One turn moves each row of this set onto another row. After a few examples, where does it send each row asked below?
venu: [  6   6  19  -5   1   6 -20 -26  -7  -7  -2   9  -3 -23  -1  18 -18   3
   0   3   4  15  -3 -15   3]
zevep: [-11   9 -19  24  -9  -1  -1 -21 -13  -7   6  -6  -2  -9  -4  -5 -22 -15
  -9  -5  -1  13  -2   4 -11]
zarap: [ -4  12  -3   6  11   7  18  -1   4  -8  -3  21 -16  -3  18  -4 -12 -18
 -20   6 -16  17   6 -19   5]
zak: [-16  -7  -4  -9   6  10  -7 -20   5   7  13  -9   5  10   4  -2 -13   3
   9  -2   4  14  -4  -2  -5]
zasi: [-12   5   2 -15   4  11   7 -18  16  -9  -2  -1  -8  -2   9 -15  -9 -16
   4  -4  -1  22   6  -5 -18]
kab: [ -1  -8  -3 -11   4   3  -6  -5  14  11  -2  -9   4  -2  15   4  -7 -15
  16  -1 -13  11   3  -6   9]
vadu: [ -1  16  -9   8  -7  21   4 -14   4  -9   1  10 -13 -20  -5  -2  -9  14
  -5 -12 -35  24   0   8  11]
Temo: [ -2  11  -6   5  -9  17   4 -10   0  -9  -1   9 -10 -20   1  -5  -9  15
  -9 -18 -33  27   3  12  10]
vora: [  0   2  -2 -10  11   2  -8  -5   1   8  -6  -7   2  -5  20   4   1 -20
  15   4  -7  -2   4 -14   3]
fur: [  2  26  -2   7  11  27   7 -11 -12 -14  -5   6 -17 -30   2  -8   0   9
 -16   1 -20   3  10  -3  10]
kaluf: [ -2  -7   2 -16  13   8  -1  -6  13   3 -10  -5  -5  -8  17  -3  -2 -20
  10   4 -16   8  12 -14   3]
Nonib: [ -6   1 -21  10  -6  15   8  -9  -7  -7   0  -3  -7 -13  -8 -11 -36  -7
 -12  -2  -9  18  20   1 -10]
pif: [ -1  22 -10  19  -1  20  -6 -17 -23  -8   6   1  -5 -13   1   9   0  13
  -2  -4 -18   6  -9   4  17]
kanes: [ -4  17  -8  16  -3  14  -9 -15 -28  -8   3   3  -2 -12   6   8   2  14
  -4 -10 -18   7  -9   6  13]
Zam: [ -4  15  -4 -16   9  18   0  -6 -10   1   1  -7   1  -1  13  -7 -13  -8
   8   5  16   1  12 -10 -12]
rones: [  9   4  19  -8  -6   8 -13 -23   2  -8  -3   8  -3 -23  -2  16 -25   0
   2  -2   0  28   1 -10   5]
tumal: [  1  16 -13  11   8   7   4   6 -17   6   6  16  -2   5  19  10 -16  -6
 -10   8  -4   2   0 -18  12]
nub: [ -1  19   2   4  12  25   5  -8 -20 -16  -8   6 -15 -27   7  -9   1  10
 -19  -3 -18   4  13  -1  10]
Zati: [ -9  -4 -10  12   5   2   6  -5   8   7  12  16  -5   9  10   5 -19   0
 -14   0 -20  21  -7  -9  16]
ludig: [-15   0 -16  16  11   9  -2 -20 -17  -7   2  -3 -10 -14  -7 -11 -21  -4
 -20   6  -3  -2  12  -8 -13]
Nas: [  9   4  19 -12   3  15 -13 -21  -4 -11  -7  10  -8 -26  -1  13 -23   2
  -2   5   1  19   9 -17   2]

zak -> Zam
tumal -> zarap
And these:
zevep -> ludig
fur -> vadu
kab -> vora
venu -> Nas
Temo -> kanes

One turn moves each row of this set onto another row. After a few examples, where does it send each row asked below?
nurif: [ 17  -6   4 -16  17 -14  41 -10  14  11 -11 -15]
pufa: [  4  -4  10 -16  16  -3  -7  -6  -3  11 -10  -8]
mimeg: [ 20  -7   1 -19  24 -12  47   2  11  17  -3  -7]
rubep: [ 16  -4   8 -23  17  -5   1  -3   7  26 -18  15]
zimu: [ 17 -10  -4 -18  13   9  33  15  -2  16   1 -20]
dus: [  0   1  -3 -11  17  13   7   9  21  15 -21  -2]
zon: [  7 -10   1 -10  22  21  11  -7  13   2 -13   4]
kob: [ 14  -7  13 -19  15 -10  43  -8  13   8 -12 -15]
ruk: [  6 -17   2 -22  31   7  -2  14  12  16 -16   5]
gilu: [  9 -19  -1 -21  33   8  -2  10  11  15 -14   6]
togi: [ 16 -10  -4 -18  12   9  33  15  -2  17   1 -20]
bon: [ 14  -2   5 -17  15 -16  40  -3  17  15 -15 -17]
milov: [ 18  -8  11 -23  18  -1   4  -8   4  21 -15  17]
kasif: [ -1   2  27 -14  20  -5   9  14   5   4  -6   2]
Tozo: [  4  -8  13 -17  20 -19  17  -1  15  -7 -19  -2]
nelas: [ 17 -10  -5 -18  13   9  33  15  -2  17   1 -20]
Lel: [ 12 -15  17 -23  24   2  41   1   3  18   9  -2]
buzu: [  6 -19   6 -23  31  10  -1  13  11  13 -15   5]
zile: [ 20 -14   4 -20  14  16  25  22  12  26   0 -11]
zipos: [ 13  -8  19 -25  15   2   5  -4   4  19 -16  16]
tuke: [ -2  -5  10 -13  16  21  11   5  16   5 -18   0]
rase: [ 11  -4  17 -25  13  -2   3   2   7  25 -19  13]
kem: [ 24 -15  -4 -18  16  12  24  18  13  27   1 -10]
vob: [ 22 -19   6 -20  16  19  27  16   9  21   3  -9]
gotal: [  8 -21   4 -22  32  10  -1   9  10  12 -13   6]
Pud: [ 15  -3   3 -21  21 -14  46  10  14  21  -6  -9]
soni: [ 11  -7  18 -10  27  -3  11  -3  -1  -4   1   7]
vek: [  4  -2   9 -17  16  -3  -7  -5  -3  12 -11  -9]
suto: [  4  -3   9 -16  17  -3  -7  -6  -3  12 -11  -8]
niro: [ 16 -10  10 -22  22  -7  49   3   9  12  -3  -7]
sene: [ 16   1  -2  -5  30 -15   5  -2   4   8  -1   6]
vufum: [ 12  -6  12 -23  19  -9  48  10  12  16  -6  -9]
sagur: [ 26 -19  -3 -18  18  16  26  13   9  23   3  -8]
puv: [ 11  -2   0 -20  23 -11  34  12  13  35   2  -7]
tezik: [  4  -5  10 -17  20 -22  16   2  18  -4 -20  -3]
Migo: [  7  -9   8 -16  22 -21  17  -4  15  -7 -17  -1]
gunu: [ 17 -10  -5 -18  13   8  33  15  -2  17   1 -20]
refep: [  4   9   8  -9  22 -16   4  16  11  16  -9   0]
mazul: [  6  -6   6 -16  21 -23  15  -2  17  -4 -19  -2]
rir: [  4  -5  19 -25  19  -2  38  16  10  28   2  -7]
farop: [ 20 -11  -2 -18  28  -7  37  -2   6  26   9  -1]
tup: [  9  -4 -12  -7  22  12   7  -3  17  11 -15   2]
Ronet: [ 10  -3  13 -20  13 -12  42  -1  16  12 -15 -17]
mafut: [  3  -3  10 -17  16  -2  -7  -5  -3  11 -11  -8]

sene -> soni
pufa -> mafut
mazul -> Migo
And these:
ruk -> gilu
Pud -> mimeg
nurif -> kob
milov -> zipos
tuke -> dus
vob -> zile
farop -> Lel

One turn moves each row of this set onto another row. After a few examples, where does it send each row asked below?
giv: [-22  -5   3  -6   5   1  -8 -16 -18  24 -20   9   0   7]
biba: [  7  -5  14  -9  17   0   0  24  -8   6 -21   1  15   3]
sike: [  7  -3   7   5  -2  12   5  -1   2  17 -29  19  -3   8]
saz: [  6  11  -7  15  23   7 -18   5  -5   4 -15  -4 -10   6]
seno: [-17  -7   8  -4   3   1 -12 -12 -17  30 -10   4   5   3]
Tegim: [  9  -3   7   2   0   6   8  -4  -4  25 -22  23  -7   6]
fugal: [-12  -9  -5   1   7 -20 -18  10 -17  -6 -18  -9   3  -2]
Sunol: [ -8  -2  -6   2  10 -14 -22   7 -16 -10 -16 -12  11   2]
Sobo: [  5   8  -2  16  14   6 -19  14  -3   5 -16  -9  -9   1]
mab: [  0  -8  -9   1  -9  -9  -7 -23 -14  -2 -16   3 -12   8]
gonon: [  6   0  12  -2  20   1   1  24  -5  12 -16   2  17   0]
keb: [  9  -1   5  -8  13  -5  -1  24  -7  11 -18   3  20   7]
Monaz: [ -1  -8  -9   2 -12  -8   3 -19  -8  -4 -17   3 -11   3]
povu: [ 18   6  22  -8  20  -8   2  -9 -10  12 -14   2  -1   0]
fuf: [  3  -2 -17   0   0   9   2  -4 -16   8   0 -11   8  13]
kipe: [  5  -6  -4   5  -8 -12  -2 -22 -13  -6 -15   9  -8   0]
vep: [  6   1   6   3  -2   6   4  -3  -6  23 -27  25   3   2]
Tofub: [  1  -2 -20  -3  -4   6  -3  -4 -12   0   5  -4  11   8]
poziz: [ -7  -1  -6   6   7 -21 -21  10 -16  -8 -14  -6   5   7]
mir: [ 12   2  20 -11  24  -4  -6 -12  -5   8  -8   2  -1  -6]

keb -> fugal
seno -> mir
And these:
Sobo -> Tofub
gonon -> Sunol
Monaz -> vep

One turn moves each row of this set onto another row. After a few examples, where does it send each row asked below?
zalak: [ -1   0  -1  19 -10 -15   0   0  15  20 -13  -6 -13  -9   1   0   8  16]
Goz: [  1  -1 -10  16  13  -6 -19 -21 -13   8   3  14  -7  -9  -6  -1  -8  15]
pag: [  8  -1 -20  21   7 -14   2   3  -2  11 -21 -19 -15  -4   1 -14   3  10]
Todi: [  4  -7 -16   2   2  -2  13  12   1  -6  -9  -9   3   7  15  -1  -4  20]
Duruk: [-10   5  -4  17  13   0 -12 -19  -7   9  -7   0   3 -14  -4   6 -24   7]
leba: [ 14  -8   6   3  31  -8   0 -11  -1  -4 -15 -12   5  -7   8  -4  -3  -3]
Ziri: [ -6 -25  -9   5  12  -5  11  -9 -22  -7 -11  -4 -11   2  -5  -1   3   1]
nakib: [  5  -5   0  15  -6 -12  -9   2   4  20   2 -22 -27  -9  -6 -13   6   6]
Mudus: [-10   8   0  14   2   7 -19 -12  -7  11  11  -5 -15  -8  -8   2 -21  -1]
kiv: [  5   2  -1   4  11   6 -10   0   9 -19   0   6 -14 -10   1   8   7 -13]
Fele: [ 12  -5  -3  -1  10   3  -5   5  -7  -3  10 -17 -25  11   4 -14   4  -6]
gam: [ -4 -29  -2  -2   1  -5  -1   2 -13  -6  16 -11 -11 -15  -7  -1  -1  10]
Lolel: [  9  -8  -7   3  -4 -22  -1  17 -16  -6   9   2  -6   2  10  -5  -9  20]
niset: [-14  -8   3   8  -1   2  10  -7   2  -7 -14   8  -9   3   1  16   5  -5]
Fad: [ -8  -7  19  -1  -2   3   6   3  10   7   3 -22  -3  -3   6   5 -12  -1]
reb: [  8   8  -4   3   0  -8  -8  24 -10 -12  10 -12 -14   2   9  -6 -18  -2]
Zipo: [  3 -10  -9  -1   8   3  -5  12   4 -20   5 -12   2 -24   1   5  -9   3]
ripof: [ 15   3  -3  18  13 -16 -13  -6   9  12 -13 -12 -18 -15  -2 -11  10   1]
retub: [  1  11  19   6   5  -8  -8   8  -3  -4   0  -9 -12   0   7   3 -19 -17]
bosa: [  0   0  22   9  13 -22   0  -8  -9   2 -14   3   0  -1   7   7 -13  -7]
saror: [  1   1  -4  17   1 -11  -1   6  12  14 -16 -28  -4 -20   0  -5  -8   8]
poti: [  9 -14  12   0   4 -12  -3  -7   7   5   9   9  -9   1   7   1  15  16]
zazi: [ -8   1 -19  15  -5   0 -11  -5  -9   7   8   8  -5  -5  -2   2 -15  26]
Motu: [  8 -13   8   7   9 -31   0  -4 -19   0  -4  11  -2   1   7   0  -4  14]
Munus: [ -3   9 -24  15   7   7 -16  -4 -15   1   5  -6 -12  -3  -4  -6 -21   7]

Goz -> zazi
bosa -> Motu
And these:
Ziri -> gam
Todi -> Fele
pag -> nakib

One turn moves each row of this set onto another row. After a few examples, where does it send each row asked below?
pubuv: [ -3 -16  24 -17  17  -1   9   0  20  -3 -22 -17  -1  -4   3  -3   2   5
  -8  -5  28 -18   9  23  -9   4  13   3   0   6  19   4  15  -2   9]
vivi: [ 11  -8  -2 -25  -7  -7   9   4  21   2 -38   6  -7  -1   7  -2  23  19
  18   1  16   2   9   6 -16  -4  12  -6  -1   2  12   6   6   1   2]
koz: [ -2 -12  20 -20  19  -1   4   4  26   2 -25 -11   1  -4   0  -6   7   1
 -16  -8  20 -21  11  17 -17   1  16   3   7   4  16   3   6   0   9]
Buk: [  2  -5  -3 -29  -9  -9   5  -6  12  -8 -31  -4  -8  -3   3   6  22   7
  26  -2   9 -16  19   7 -12   6  19  -5  -2   2  19   9  17  -3  15]
Rur: [  9 -11 -23   1  -6 -13  14  -8   7  -2  29   1   1 -10   8  -1   9 -11
 -13  15   6  -7  14  12 -18   8  13  -2  14  11   6   9   6   5   8]
vis: [  7   0  20  -5  -6  -8   6   0  17   0  -7   5  -7 -17  15   6  15  -2
  14  44  -1   1   0   9  -3  10   2  -4  18  -9   2  10 -13   3   1]
nemoz: [  2  -1  26 -10 -17  -6   4   1  16  -3   4   2  -7 -13  10   5  12  -2
  23  44   7  -1  -2  15  -3   7   4  -3  11  -6  10  11  -9   0  -4]
poro: [ 11 -13   5 -30 -10 -13   8   0  25   2  17   2   3   0   2  -2   9 -13
 -13  39  24 -21  11  -9 -19   1   7   1  -4  -8  -5   9  25   4   9]
moni: [  6  -8   3 -29 -17  -7  11   0  17  -3 -28   0 -11  -2   1   0  19  14
  25   2  20  -5  11  11 -12  -4  16  -6  -8   4  20   9  19  -6   5]
ror: [ 12 -15 -22   8  -1 -13  17  -8   5  -2  24   0   3  -9  16   0   7  -3
 -11  16  10   1  10  13 -14  10   8  -3  12  12   3   7   5   8   5]
misim: [ 12 -19   3 -16   9 -11   1  -4  16  -7   8  -8  17   8  23   5   7   0
   1  34  25 -15   9 -11 -11  17  -2   3  -1  -9 -13   4  13  19   6]
tev: [  9 -16 -18   4  -7 -10  12  -5   7  -4  31  -1   6  -4  15  -1   4   0
  -4  15  17   2   7  16 -15   8   8  -1   9  14   7   7   2   9  -2]
Gan: [ 11 -16   5 -28  -5  -8  -3   5  26  -1  17   0  16  11  10  -2   8  -2
  -3  33  28 -16   6 -10 -22   3   3   4  -2  -7  -8   5   8  16  -3]
foge: [ -2   3  22 -15 -18  -7   0  -3  15  -6   6   0  -8 -15   4   8  14 -13
  22  41  -2 -13   5  12  -6  10  10  -2  14  -7  12  12  -7  -2   5]
Loke: [  1 -14  22 -17  18  -2  11   3  25   3 -26 -11  -3  -7   2  -7   5   5
 -17  -4  25 -15   8  20 -12   0  13   2   3   4  16   4  13  -3   9]
Nani: [  8  -5  -7 -25   0  -8   2  -2  16  -2 -41   1  -4  -3   9   3  25  12
  19  -3   5  -9  17   1 -16   6  15  -5   4   0  10   6   5   3  11]
Somot: [ 13 -16   2 -19   5 -16  12  -9  14  -5   7  -7   4  -3  14   6   8 -10
  -8  39  20 -20  14 -10  -8  15   3   0  -2 -10 -10   9  31   7  19]
buba: [  6 -13 -19  -2 -13 -10  10  -6   8  -4  36   0   5  -4   7  -2   6  -8
  -6  14  12  -6  11  15 -19   6  13  -1  10  14  10   8   4   6   1]
vub: [  3   4  17 -10  -7  -9   2  -4  15  -2  -4   3  -8 -19   9   8  18 -13
  13  42 -10 -11   7   7  -6  13   8  -3  21 -10   5  11 -11   1   9]
loku: [ -5 -14  22 -20  17   0   2   1  22  -4 -21 -17   4  -1   2  -3   4   2
  -7  -9  22 -24  12  20 -13   5  16   5   4   6  19   3   9   1   9]

Somot -> misim
buba -> Rur
moni -> Buk
And these:
koz -> Loke
foge -> vub

One turn moves each row of this set onto another row. After a few examples, where does it send each row asked below?
gupum: [  1  -1  -4   6   8  19 -15  10  -7  18  -1  -3   1  17]
dapet: [ -8  11  13  12  -4   0 -15 -14 -10   2 -16   3  22   5]
gos: [ -3   7   3  23   0  -4  10  13   5  -4   2   2 -10 -12]
sig: [ -2 -11   9  26   1  -2  -6   4   8   5   3   1  15   3]
temi: [-20   5   0  -1 -14  -7   4 -11 -17 -10 -11   1   3  -5]
gep: [  6   2   2  14   1  -5  16  15  -3 -10  -5  -3  -6 -13]
Dume: [-12  24 -18  -6   1   6  -7  -9  -2 -10  -6  -5  -2   9]
sopos: [ 12  -2 -15  14   3   6 -18  15 -11  14  -1   9   8   1]
Tud: [  8   4 -15  -5   1   3 -14  10   4  20  -3   0   9  12]
Pugob: [-18  14 -12  -9   6   6 -19  -2 -18   1 -12 -12   9   3]
gela: [  1   4 -20   2   8   5   5  21   1  13   4   4  -4  -1]
sido: [ -9  -8  11   6  -9  -7 -18 -18  -5   8  -6  -1   8   6]
gotuk: [  7   8 -30  12   8   0  -1   8   7   3   2  -6   3   8]
zom: [-17   6   8  -6  -2   0  13  -5 -16 -10  -6  -1  -1  -8]
zedu: [  0   2  -8   6   6   6 -24  10  -9  20  -8   0  20   4]
muf: [ 20   4  -8  -6  -1   4 -15  16  -5  13 -10  -7   3   3]
teda: [ -7  25 -22   4  12   9   7   1  -6  -8  -6  -7   2  -1]
suk: [-14   8 -33  -1   4  -5   5  -4  -4  -3  -5   2   4   3]
zibil: [-14  13  -5   7  -3 -13   1  -5 -19 -11 -13   4  13 -16]
lobu: [ 10  19 -23   9   3   7   9   2   0   2  -4  14   2   0]
Lono: [-20  -5  13  -3  -8  -8 -11  -4  -2   6  -7   0  15   0]
Gubep: [-11  -5  14  10 -15   0 -16  -8  -4   7  -9   1  15   9]
zoron: [  1  13  20  22   4   9 -11  11   3   7  -2  -5   9   3]
Mizo: [  8  11 -26   5   3  -2  -5  -9  -4 -13 -14 -13   6   8]
Dunir: [-10   4  -1  -2  -7 -14   9  -8 -12 -15 -18  -3   4  -6]
Zoniz: [  0  10 -29   3   9   7   0  -4 -18  -9  -4 -10  -2  10]
kize: [ 11   6  -9  -3   3  11 -18  -4 -17  -3 -15 -17   3  13]
nilo: [ -5   6  -2  17  -5   0  18   9  -6 -12   2  -1  -9 -12]
kudap: [-15  -1  13   7 -10  -3 -14 -16 -15   2 -15   4   8   5]
kipib: [  1   0  20  21  -4   5 -10   6   5  13  -3   5   3   4]
lof: [10 -6 17 21  0  4 -7 13  4  3 -5 -7  5  6]
Dapon: [-15   4  -1  -4  -7 -12   4 -16 -13  -6  -6  -1  -6 -10]
Besi: [ 4 -3 12 28 -5  6 -1 12  7  6  4 -1  4  3]
Nabu: [-19   7  -4   9  -5 -11   6  -8 -15 -15  -9   2  -4 -12]
Zis: [ -5  14   1  18   4  -4   5  20  -6  -6   1  -4  -1 -19]
Nuvo: [ 10  13 -17  18  13   9   2  12   3  11  -3   5  12  -1]
guzed: [-10   3 -10   0   0   5 -33   5 -12   3  -3 -10   4  10]
mubu: [-13   2 -17   3   5  10 -14 -14 -13   3  -9  -4   9  21]
Pefaf: [ -7  -4  15   5  -8  -5 -14 -12  -4  -2 -18  -6  15  11]
rede: [  2   5   0  15   2  -1  15   2  -3  -5   6  -1 -16 -12]
kun: [ 16   9 -25   2   1  -8  -2  10   9   2  -9  -4   6  -2]
Gona: [  0   6 -15 -13   2   8 -14  -1 -21  10 -10  -4   4  14]
vip: [ 9 -6 12 25  0  4 -6  0  5 11  5  0 -1  3]
bobi: [ -1   2   4  24   7   7  18   4  -7 -10   4   1  -1  -5]

nilo -> temi
Mizo -> kize
Dunir -> Pefaf
And these:
gotuk -> Zoniz
Pugob -> zedu
sido -> vip
gela -> suk
Dume -> guzed
gos -> Nabu
bobi -> zom
Zis -> zibil

